Rows are one point carried round by a steady rotation, each followed by how many ticks it has turned.
The counts run from 0 to 1035.
[166 153 129 123 149 122 124 101 137  94 137 112 170 189 129 126 127  93
 134 156 137 180 148 154 133 103 124 120 109 140 105 183] => 48
[116 117 173 148 122 136 135 126 122 139 135 135 117 162 159 136 156  76
 177 121 144 160 129 103 131  90  76  97 123  85 131 167] => 387
[127  96 178 181 172 140 132 117 139 144 151 166 106 153 146 122 149  87
 188 109 158 123 128 133 108  94 115 123 151 124 138 131] => 13
[ 99 121 146 178 162 153 126 116 130 131 168 162 137 168 173 116 144  91
 145  95 166 137 182 113 110 133 113 113 131 132 131 141] => 785
[147 144 162 145 154 133 110  94 132 130 147 147 111 139 156 128 105 107
 140 137 138 175 143 131 112  61  73  94 132 107 133 175] => 121
[119 132 160 155 124 122 120  66 126 165 117 156 159 140 129 126 136  76
 151 113 171 131 138 125  79 127  76 145 131 106 129 104] => 963
[105 151 159 178 169 141 141 138 146 123 102 153 140 144 151 105 121  85
 139  99 153 145 144 124  86 119 130  86 125 165 135 177] => 411
[122 114 152 179 148 102 132 108 130 166 109 127 116 124 160 124 126  42
 141 116 143 171 139 127 125  93  95 104 104 112 137 155] => 574
[103 111 145 153 149 134 128 126 120 163 138 150 132 145 151 115 152  53
 135  89 182 114 130 115 134 108  88 150  87 140 133 160] => 75
[157 126 124 130 162 108 130  89 120 113 146 143 143 184 142 102 107  87
 141 139 174 106 140 167 137  98 120 195 120 125 126 137] => 359
[117 128 164 155 133 123 130 101 136 155 125 139 150 120 146 120 125  76
 160 108 143 170 112  91 103  87  86  67 120 129 117 166] => 402
[129 138 144 173 148 102 119  84 128 165 121 134 144 118 138 111 104  56
 122 106 155 170 134 108 100  88  98  84 124 124 116 143] => 495
[ 98 130 191 111 137 153 136 100 119 118 123 130 137 191 163 135 124 100
 163 128 150 132 155 118 141 138  88 161 132 101 159 175] => 458
[110 117 172 126 155 132 114 121 123 169 132 132 140 147 128 116 139  61
 132  88 166 125 114 110 143 103  90 144  92 158 129 190] => 153
[155 177 141 168 138 135  98 121 119 124 144 152 133 164 136 116 110 100
 116 129 137 176 153 141  89  79  85 101 127  90 105 157] => 994
[128 132 148 137 118 116 104  89 132 161 135 129 203 169 115 106 130  57
 119  99 165 147 121 119 131 152 114 161 115 119 115 127] => 946
[127 106 178 143 152 138 123 144 163 154 133 147 145 146 132 119 160  60
 153  95 164 137  99 128 139 122 103 139 113 152 145 180] => 1028
[167 129 144 120 169 114 116  84 137 117 151 139 151 179 120  95 104  87
 138 136 181 108 128 157 148  94 139 171 137 151 133 148] => 437
[147 122 179 159 174 129 140 141 132 131 108 133 107 162 115 124 114  75
 171 121 131 130 109 158 117  77 116 164 113 135 136 175] => 732
[132 140 190 138 173 137 109  60 123 137 117 114 125 165 101 143 120  99
 162 139 128 153 164 133  98  88 106 118 141 143 118 156] => 815
[124 158 177 126 166 140 126  94 130 108 118 124 122 161 157 128 100 109
 141 144 136 163 165 131 119  88  99  92 136 137 138 199] => 910
[106 165 156 146 131 119 141 131 121 108  87 145 131 167 166 101 138  70
 131 125 200  95 149 127 120 122 113 113 135 126 143 173] => 677
[103 147 194 165 168 157 125  88 117 133 108 151 120 165 127 128 116 108
 168 107 147 115 163 124  75 105 108 125 154 127 138 143] => 20
[ 93 157 176 159 145 144 123 129  89 127 120 127 115 188 145 122 132  92
 142 103 147 122 166 101 119 100 108 104 128  95 112 172] => 301
[133 151 140 156 140 122  97  90 133 125 136 134 135 168 127 125 177  76
 121 135 193 133 177 133 117 105 120  84 150 139 104 138] => 596
[172 156 143 129 153 110 140  90 126  90 133 131 154 181 116 103  94 111
 164 153 141 135 117 146 103  57 119 121 131 129 101 162] => 906
[118 158 116 131 139 128 118 106 114 122 132 125 160 172 144 129 150  79
 101 124 166 143 166 132 115 113  87 126  71 159 103 184] => 846
[108 152 144 157 153 136 137  58 108 119 117 147 128 154 174 126 109 103
 146 140 161 133 190 130  78 112  82 124 129 120 135 130] => 191
[138 124 146 170 157 132 133 116 130 117 151 159  97 149 185 121 117  98
 153 138 153 153 155 143 118  68  85 110 131  97 147 157] => 200
[120 116 177 164 144 123 133 103 144 137 137 160 165 165 148  87 101  82
 174  94 160 128 123 115 128 136 144 143 177  99 141 120] => 7
[162 152 126 134 131 100 143 120 126  99 100 111 154 185 116 123 154  68
 143 155 164 131 120 170 123  97 114 140 102 136  99 164] => 750
[146 167 172 164 142 143 106 108 132 130 122 158 124 154 122 134 122 104
 145 135 138 153 140 147  65  75  71 104 135 108 119 153] => 901
[120 162 165 155 156 134 134 133 106 108 125 150 121 186 165  89  69 100
 137 116 147 129 149 122 129  90 127 127 146  88 136 176] => 209
[152 122 118 139 161 110 164  85 144 109 128 152 158 164 155 103 108  88
 166 138 176 109 122 165 109 110 116 178 111 155 137 138] => 265
[168 172 146 142 128 129  96 118 146 116 135 131 172 174 124 120 117  95
 115 140 130 193 138 153 107 103 101 103 129 108 108 172] => 915
